In the data rows, the value 128 means zero.
Here are some points:
[107 116 115  95 104 141  82  95 103 100 100  92 108 126 154 145 119 155
 154 140 102  85 129 122 149 168 107 103]
[147 142 141 132 161 101 115 118 128 133 140 118 144 106 130 119 108 134
 130 115 124 149 142 117 151 126 117 116]
[126 165 127 129  94 101 126 116 125 147 136 149 168  99  99 110 132 117
 127  99 129 127 143 143 160 108 114 155]
[156 115 132 125 157 125 142 142 140 139  95 136 160 127 135 146 109 123
 157 150 114 138 109 137 126 122  95 129]
[150 110 114 135 122 118 156 113 102 111 127 132 106 119 146 115 116 171
 137 142 145 149 149 155 122 115 132 141]
[135 147 100 136 138 133 124 145 135 137 134 163 153 175 162 161  91 121
 157  88  96 127 167 148 127 155 123 134]
[144 122 101 108 110 121 147 140 153 130 110 151 141 107 105 116 131 118
 148 123 145 139 142 154 126 109 128 114]
[128 149 141 133 167 105 128 124 109 151 125 131  87 106 112 113 118 123
 114 122 127 128 138  95 150 117 119  90]
[109 101 138 134  99 156 128  89 139 179 159 101 134 148 130 110 127 118
  84 117 121 124  86 113 115 143 142 143]
[153 110 160 138 118 136 135 123 101 115 116  88 125 122 103 109 101 140
 142 154 143 119 148 125 127 170 152  95]
[ 86  91  89 127  91 135 145  75 100 118 144 155 156 101 122 100  97 134
 141 136 106 149 118  89 129  92 141  89]
[ 96 165 101 164 125 115 138 125 107 121 128 105 138 129  87 159 102 167
  93 142 149 143 167  99 172 117 131 121]
[137 143 149 115 119 102 141 124 113 156 112 122 153 124  88 137 137 145
 102 143 120 132 113 141 136 133 149 109]
[101 139  93 140 111 104 155 109 131 127 109 171 138 139 124 167 115 106
 103 120 142  85  91 152 106 155 113 157]
[130 137 104 110 147 127 129 129 115 116 128 112 165 165 112 125 100 118
 131 153 133 127 139 100 102 136 139 138]
[125 123 179 105 144 127 177 129 164 117 116 144 166  84 122 177 126  90
 161 166 186 130 175 133 158 108 173 188]
[112 119 166 130 162 137 138  94 132 111  93  98  92 104 152 139 108 149
 150 144  93  96  94 128 144 157  90 140]
[157 106 159 140 124 140 140 132 109 112 114  88 124 115 118 108  96 146
 127  81 140 119 143 128 125 159 154  98]
[119 140 117 101 119 143 141  85  96 127 109 125 103 159 165 108 167 111
 118 143 118  90 137 118 105 122  90 138]
[159 154 107 144 156 135 111 101 141 131 124 109 125 174 142  94 148 118
  90 134 122  92 148 149  98 165 149 154]
[134 153 119 135 109 124 106 114 129 104 131 149 101 144  97 115  99 117
 121 105 101 106 115  95 106 113 128  86]
[168 162 100 140 147 138 114  95 141 141 119 116 126 100 145 164 142 117
 106 136 118 161 149 146 108 149 137 163]
[141 113 108 110 112 107 143 130 148 136 123 150 139 103 100 118 126 121
  84 107 146 158 147 147 144 116 123  95]
Here are 12 more points, each followed by its number:
[ 78 119 143 115 106 167 148 145 177 140 148  99 121 185 108 146 112 115
 156 117  85 145 149 125 131 166 122 140] 0
[164 149 109 150 150 140 117  99 135 137 121 114 125 101 141  96 129 118
  90 142 115 160 138  86  90 155 148 155] 1
[140 104 117 161 118 135 104 146 119 122 145 155 157 148 136 166 136  91
  94 144 161 132 150  78 116 139 137  85] 2
[149 111  99 138 158 136  88 148 168 128 145  90  92 104 123 101 118 141
 153 107 104 153 109 147 130  85 129 144] 3
[127 131 114 126 132 114 110 158 129 101  95 146 147 119 162 104 127 170
 139  89 155 141 157  97 139 106 102 101] 4
[ 92 149 150  98 133 137 150 111  89 176 101 161 155 139 135 159 109 106
  97  88 139 113 127  98 142 104 158 153] 5
[119 137 172 123 146 119 178 112 170 115 117 154 170  71  49 179 148  88
 185 168 188 136 184 118 161 106 169 196] 6
[139 141 130 127  80  91  84 136 158 140 143 115  99 168 108 119 142 108
 163 105 101 161 126 125 129 119  96  85] 7
[134 138 133 128 139 147 141 135 131 144 124 100  95 154  90 122 132 106
  87 155 167 152  87  94 140 129 101 142] 8
[161 169 127 135  94 127 134 152 132 137 114 133 160 118 115 142 112 121
 150 149 127 143 133 135 118 111  95 116] 9
[ 96 135 153 131  86 140 103 151  96 116 161  87 150 174 166 159 140 112
 139 146 106 133 128  95 109 139 138 128] 10
[104 137 118 122 129 120 114 154 116 114  94 157 148 122 162 105 142 160
 151 148 154 146 154  90 134 107  99 104] 11
Which two of these numbered points are nearest to each point below, looking only along the 8 directions in which the first points spread most? Their numbers follow each, nearest first.
[ 70 142 113 112 106  91 148 149  94 138 144 121  99 167  95 108 130 109
  87  90 102 150 141 104 132 110 161 156] > 2 5
[146 143 105 131 150 124 113 158 124 178 115 160 118 117  97 114 135 152
 121 121  95 152  89 107 125 102 134 104] > 7 3
[128 102 128 148 121 141 149 144 132 101 163 123 128 136 107 132  97  93
 126 146 122  88 143 157 147 104 129 121] > 2 0
[101 117 108  97 108 139 157  87 102 104  99  87 106 116 154 131 119 162
 160 136 102 164 137 115 156 174 100  94] > 11 4
[101 137  97 150 116 107 155 103 139 120 104 167 139 135 134 157 117 122
 105 106 143  93  94 152 102 156 107 163] > 5 0
[ 66 153 134  93  92 106 102 151 149 154 140 101 110 178 111 128 168 100
 145  97  79 100 140 127 126 135 101  88] > 7 0
[150 134 128 140 117  94 133  79 154 113 117 115 108 104 133 131 157 157
 151 103 117 109 141 125 131 144 112 132] > 3 9
[135 135 115 138  92 128  96 121 109 113 135 152 110 137 143 116 153  97
 124 111  96 103 108 110  95  96 141 141] > 7 2
[161 153  98 142 142 138 116  94 138 136 119 120 125  97 154  88 140 115
 100 140 114 164 146 149  97 144 137 155] > 1 3
[137 125 149 133 126 148 151 123 126 140 129  97  89 154 103 129 127 172
  99 152  93  87  89 107 135 124 100 133] > 8 10
[120 127 134 110  94 156 123  97 140 120 148 105 104 111 122 127 161 151
 129 156  99 133  96 111 138 153 152 145] > 8 10
[118  61 169 115 154 129 182 127 173 112 118 153 172  75 116 170 134  97
 168 166 114 130 191 119 156 115 169 186] > 6 9
[150 172 129 129 165 119 136 145 139 129 106 131 158 125 131 145 108 126
 152 147 127 140 115 139 118 121  91 133] > 9 3
[103  98  87  88 135 108 137 115 101 123 128 116 148 132 159 148 107  98
  99 123 159 140  98 149  97 124 115 120] > 2 5
[122 109 140  94  88 139  99 102 144 118 160 154 104 123 147 129 144 167
 141  97  92 126 109 116 161 170 146 103] > 7 3
[136 112  90 146 138 152  91 140 124 141 143  86  70 150 116 135 127 100
  85  89  84 114  89 151 127 124 117 157] > 7 1
[122 123 124 138 118 123 142  93 124 158 179 166 108 162 118 160 132 148
  90 151 107  93 119 137 154 150 119  99] > 5 8
[138 152 156 104 158 139 101 147 136 101 111 168 141 122 146  98 116 153
 120 111  92 149 103 159 126 102 123 119] > 3 7
